Named turns come first, each shown by rows before and after it. Which turns, in which order, take the first row of each pair that follows to the second? Write the first one first, as in the answered first pair.
z251 (before -> after):
98, 2, -161, -111, -76, -139, 12, -189, -236, -4, 84, 23, -79, 371, -71, -85, -53, -130, 113, -54, -24, -160, 179, -108, -80, -22, 49, -229, 258, -142, -283, 99, 44 -> 160, -178, -185, -230, -64, -293, -70, -120, -169, 51, -178, -18, -167, 309, -13, 29, -186, 87, -57, 96, -97, -206, 40, 58, -28, 141, -38, -250, 93, -141, -45, 45, -140
62, -31, -325, 250, -213, 225, -100, -13, 80, -17, 109, -26, 271, -251, -29, -154, 128, 19, 47, 43, 56, -10, 236, 50, -31, -289, -277, 142, -68, -48, 66, -65, 20 -> 166, -46, -451, 127, -174, 199, -140, -14, 63, -8, 118, -43, 274, -104, -29, -150, 128, 116, -39, 63, -13, -32, 228, 4, -52, -277, -294, 32, -57, -23, 116, -72, -27
-191, -133, -67, 51, -103, 179, -22, -21, 81, -144, 128, 54, -70, 102, 50, -30, -31, -23, -63, 8, 80, 3, -77, 70, 2, 7, -65, 38, -73, 40, 33, -115, 41 -> -188, -111, -79, 25, -92, 138, -3, -8, 31, -187, 114, 66, -127, 102, 69, -41, -49, -14, -72, 21, 91, -20, -86, 32, 34, -12, -87, 43, -53, 51, 89, -129, 52
-155, 60, 185, 63, -114, -20, 8, 40, 132, 33, -332, -13, 13, -253, 52, -29, -143, -24, -33, 32, 90, -81, -29, 68, 31, 76, -73, 78, -130, 25, 40, -55, -5 -> -183, 181, 152, 131, -144, 88, 90, -35, 54, -53, 7, 52, 81, -200, -58, -156, -9, -210, 71, -67, 149, -68, 104, -68, -7, -118, -9, 99, 15, 66, -165, 27, 101
z622 (before -> after):
-52, -152, 161, 294, 131, -87, -1, 279, -29, -159, -40, -201, 136, 19, 111, 92, 251, -350, -8, -263, -137, -116, -69, -150, -451, 87, 201, -292, 84, 16, -214, 145, -11 -> 51, -172, 103, 321, 195, -31, -14, 237, -66, -160, 69, -191, 177, 93, 66, 111, 256, -339, 5, -325, -91, -73, -39, -216, -463, 45, 147, -226, 140, 59, -208, 162, -26
220, -41, -70, 206, 154, 130, 74, -191, -14, 24, -119, -39, 27, 87, 79, 386, 133, 335, 0, 116, 135, 293, -54, 261, -75, 120, -284, 171, -19, -44, 226, -136, -200 -> 103, -82, 10, 235, 93, 98, 51, -157, 66, 55, -247, -35, 47, -89, 92, 362, 56, 267, 42, 149, 193, 256, -62, 311, -77, 148, -305, 212, -100, 8, 249, -180, -180
-179, -111, -77, -46, -280, -194, -204, 143, 91, -316, -58, 16, -201, -108, 26, -110, -164, -215, -261, 52, -123, -91, 71, -309, 197, -24, 5, 94, -172, -65, -4, -154, -28 -> -74, -101, -133, -64, -202, -193, -192, 146, 39, -329, 37, 23, -219, -28, -30, -134, -127, -191, -315, 89, -179, -81, 54, -327, 140, -46, 32, 3, -40, -105, -35, -136, 0
-180, 170, -156, 266, -337, -14, 32, 12, -61, -339, 271, 219, 286, 40, -212, -267, 3, 65, 160, 27, -102, -6, 423, -141, 37, -14, 101, -219, -15, 282, -357, 174, 87 -> -236, 162, -160, 272, -333, -7, 42, -15, -18, -316, 234, 210, 308, -5, -221, -249, -5, 126, 212, -13, -52, 17, 456, -126, 53, 19, 66, -145, -8, 309, -358, 159, 88
z289 (before -> after):
-702, 99, 595, 85, 37, 129, 97, 18, 115, 22, -210, -109, -279, -498, 167, -160, -249, -165, 88, 0, 284, 47, 86, 197, -36, -13, 20, 388, 59, -139, 258, -89, 147 -> -382, 59, -194, -201, 90, -1, -14, 70, -225, -332, 482, 4, -234, 277, -111, -503, 43, -131, -241, -77, -38, -279, 148, -497, -179, -128, 257, -51, 422, -47, -87, 50, 264
-16, 46, -129, -242, 6, 201, -158, 19, -25, -38, 159, 125, -14, 59, -107, -84, -346, -48, -79, -189, 101, -78, 13, 147, -271, 78, 52, 43, -35, -142, -6, -202, -84 -> 4, 52, -134, -206, 60, 234, -129, -10, -6, -6, 133, 139, 9, 103, -97, -3, -364, 25, -35, -198, 153, 0, 10, 199, -284, 83, -46, 86, -48, -145, 47, -194, -94
36, -160, 79, -106, 156, -180, -30, -97, -82, 260, -171, 115, -183, -244, 177, 156, 57, 52, 137, 315, -9, 147, 37, 279, -5, 255, -196, -121, -342, -123, 216, -119, -201 -> -172, -149, -1, -295, -35, -342, 38, 68, -175, 81, 11, 190, -250, -220, 18, -135, 104, -140, -118, 315, -244, -120, 56, 64, -149, 266, 4, -372, -198, -175, -46, -92, 11

Each pair is 2 to 3 turns apart.
-109, -67, -1, -63, -114, -243, -55, 167, 65, 18, -139, -49, -16, -156, 10, 5, -23, 31, -207, -17, -31, -177, -133, -6, 46, 211, 72, -196, -162, -96, 24, 65, -22 -> 147, -33, -272, 29, -3, -72, -83, 25, -51, -117, 235, -36, 35, 163, -54, -30, 139, 18, -113, -104, 30, -158, -87, -180, 2, 52, 101, -194, 12, -36, -122, 155, 36  z251 then z289
-336, 164, -230, -71, 3, 54, -82, -26, -84, -86, 242, 17, 36, 150, 98, -280, 84, -47, -150, -46, 94, 106, -1, 37, 4, 19, 150, 43, -143, 156, -164, -35, 116 -> -473, 172, 1, -30, -60, 11, -24, 59, -49, -19, 46, -18, -34, -66, 174, -198, -29, -86, -150, 11, 56, 174, -9, 191, 31, 58, 132, 35, -180, 24, -132, -84, 151  z289 then z289 then z622
249, 20, -325, -79, -111, -113, 153, -442, 287, 80, 44, -161, 173, 158, 278, 184, -58, 273, -193, -141, 22, -220, -9, -143, 270, 10, 95, 272, -218, 119, 166, 45, -185 -> 20, 33, -368, -236, -232, -267, 106, -312, 267, -8, 51, -76, 126, 80, 153, 25, -27, 162, -359, -146, -122, -395, 29, -298, 188, -33, 207, 108, -190, 109, 42, 32, -109  z622 then z289 then z289
439, -81, -263, -104, 323, -222, -141, 95, 3, -24, -58, -22, -206, 463, 70, 119, 5, 305, -158, 45, -237, -2, -208, 145, -11, 178, -100, -229, -132, -47, 288, -67, -197 -> -123, 251, -24, -70, 62, -59, 68, 190, -103, -219, 371, 73, -191, 277, -186, -268, 158, -331, -1, -195, -254, -149, 50, -105, -224, -160, 163, -285, 217, -227, -333, 99, 164  z289 then z251 then z289
-299, 22, 116, -47, -121, 36, -17, 27, -1, -74, 101, -25, -33, -117, -112, -127, -45, -68, -96, 49, -77, -163, 121, -90, -61, 78, 10, 14, -7, -93, -102, 1, 67 -> -86, 30, 72, 201, 20, 240, -10, -176, 3, -5, 205, -30, 58, 10, -73, -9, 30, 35, 141, 5, 110, 44, 131, -28, -35, -5, -124, 231, -53, -22, -51, 42, -17  z289 then z289 then z251
-90, 77, -157, -126, -252, 11, -130, -240, -21, -51, 97, 62, 463, 165, -199, -124, -179, -89, -47, -175, 157, -285, 41, -184, 111, -89, 78, 202, 106, 352, 47, 37, 331 -> -311, 118, 106, -126, -329, -10, -89, -175, 69, 35, -63, 80, 419, -125, -183, -70, -258, -153, -16, -164, 220, -272, -7, -25, 150, -49, 29, 253, 34, 270, 80, 24, 306  z289 then z289
-245, -125, 26, -42, 36, -66, -17, -59, 33, 177, -89, -146, -33, -235, 249, 115, -37, -63, 273, -57, 120, -23, -44, 303, -22, 14, -37, -8, -255, -104, 107, -98, 151 -> 126, -117, -381, -42, 193, -8, -99, -199, -66, 101, 179, -93, 38, 202, 182, 96, 81, 109, 219, -92, 81, 0, -68, 124, 16, -53, -67, -59, -139, 49, 92, -33, 146  z289 then z289
158, 120, 219, 239, 1, 71, 26, 78, 185, 224, -190, -17, -49, 60, 178, 273, -104, 231, -9, -183, 65, 180, -183, 258, 144, 35, -181, 159, 12, 36, 194, -82, -214 -> 307, 100, -238, -8, 5, -14, -57, 133, -20, 4, 194, 53, -49, 475, -10, 32, 54, 227, -271, -188, -145, -36, -115, -138, 54, -26, 14, -125, 272, 102, -37, -26, -118  z289 then z289
-43, 111, -162, 7, -15, -100, -107, 67, 73, -17, 42, 34, 27, 102, -124, -35, -20, 0, -34, -92, -66, -105, 119, -184, 0, 32, 61, -43, 25, 226, -132, 54, 91 -> -170, 154, -38, 110, -45, -40, -29, 35, 65, 11, -17, 53, 31, -24, -127, -30, -8, -113, 56, -154, -18, -54, 128, -96, -7, -26, 31, 54, 50, 206, -190, 34, 97  z289 then z289 then z251
-271, 162, 218, -305, -81, -118, 70, 235, -70, -122, -205, 21, -295, -212, 176, 140, -257, -175, -253, 230, -211, -174, 94, 49, 45, 183, 15, -433, 40, -326, -14, -84, 107 -> -116, 325, 84, -200, 47, 80, 163, 115, -193, -212, 192, 86, -296, 13, 87, 73, -74, -310, -61, 140, -199, -67, 196, -118, -43, 13, 81, -394, 311, -342, -272, 34, 206  z251 then z622
284, -106, -205, 55, 146, 4, -63, -109, 31, 24, 0, -54, 118, 225, 115, 82, 67, 222, 58, -13, 78, 146, 30, 59, 5, 50, -144, 47, -18, 69, 133, 39, -90 -> -88, -154, -105, -200, -61, -206, -62, 189, 34, -11, -124, -58, -22, -44, -31, -43, -32, 111, -222, 111, -187, -144, 2, -6, -61, 112, 56, -213, -21, -42, 14, 9, -39  z289 then z289 then z251
-81, -84, -25, -147, -55, -36, -1, 103, -123, -200, 128, 99, -52, 15, -82, -103, 81, -225, -104, 92, -176, -182, -13, -243, -122, -78, 140, -206, 192, -138, -228, 30, 219 -> -184, -196, 148, -157, -95, -165, -50, 181, 10, -78, -236, 23, -124, -203, 19, 29, -104, -88, -215, 250, -178, -162, -139, 8, -39, 101, 67, -226, -17, -160, 32, -93, 94  z251 then z251
336, -40, -186, 91, 169, 180, -100, -27, -44, -45, 157, 141, -23, 158, -55, -140, 238, -151, 89, -102, 277, 58, 112, -49, 139, -248, 7, 147, 69, -8, 28, -198, 151 -> 173, -156, -225, -158, 42, -50, -161, 197, -115, -116, 104, 170, -141, 69, -115, -280, 155, -177, -195, 12, 44, -183, 20, -160, 65, -151, 147, -106, 95, -45, 21, -213, 190  z289 then z289 then z251
139, -139, -262, -39, -148, 36, -167, -38, 118, 15, -111, -114, 222, 71, -95, -58, -49, 158, -97, -36, 25, -112, -76, -78, 70, 88, 26, 40, -233, 341, 271, -83, -32 -> -115, 14, -142, 2, -236, 51, -119, -30, 67, -62, 124, -58, 249, 45, -197, -235, 40, -143, -76, -172, 0, -216, 61, -248, -55, -73, 174, 20, -42, 282, -14, -2, 130  z289 then z251 then z289
-186, 51, 29, -43, -136, -33, 147, 239, -143, -29, 132, -73, -49, -111, -112, -135, -7, -300, 98, 23, 3, 53, -23, 39, -131, 71, 168, -131, 173, -324, -96, 135, 171 -> 15, -113, -158, -167, -72, -230, 49, 274, -178, 6, 2, -77, -83, 29, -77, -89, -55, -19, -114, 139, -139, -39, -140, 5, -70, 227, 143, -254, 96, -246, 56, 82, 62  z251 then z251
-255, -64, 153, -27, -2, -157, 45, 259, 201, -29, -212, 76, -94, -273, 216, 85, -161, 205, -13, 72, -112, 16, -32, 5, 21, 112, -1, -116, 2, -83, 245, -151, 157 -> 16, 96, -160, 75, 77, 13, 99, 82, 39, -199, 333, 144, 54, 144, 24, -72, 106, 86, 133, -94, -75, 20, 98, -331, -70, -133, 88, -122, 309, -14, -22, -51, 283  z251 then z289
178, -19, -24, -42, 241, -139, 82, -24, -49, 74, -100, -148, -73, 6, -139, -68, 65, 120, 77, 24, 9, 179, 1, 94, 62, 49, 43, 208, 160, -217, 41, -91, 155 -> 105, -40, -83, -127, 171, -228, 62, 55, -60, 20, -128, -158, -79, 4, -178, -98, 14, 91, -47, 40, -45, 70, 6, 43, 49, 58, 90, 95, 122, -230, 46, -85, 172  z289 then z289 then z251
80, 116, -129, -2, -88, 3, 61, -110, 56, 12, 59, -182, 30, 374, 3, -214, 154, 107, -151, -28, 149, -30, -4, -174, 247, 0, 198, 1, 4, 235, 139, -99, -100 -> -258, 224, 162, 36, -248, 71, 152, -74, 50, 0, 56, -157, 26, 115, -3, -329, 114, -139, -48, -83, 182, -41, 107, -162, 197, -93, 192, 72, 56, 139, 0, -111, 36  z289 then z251 then z289
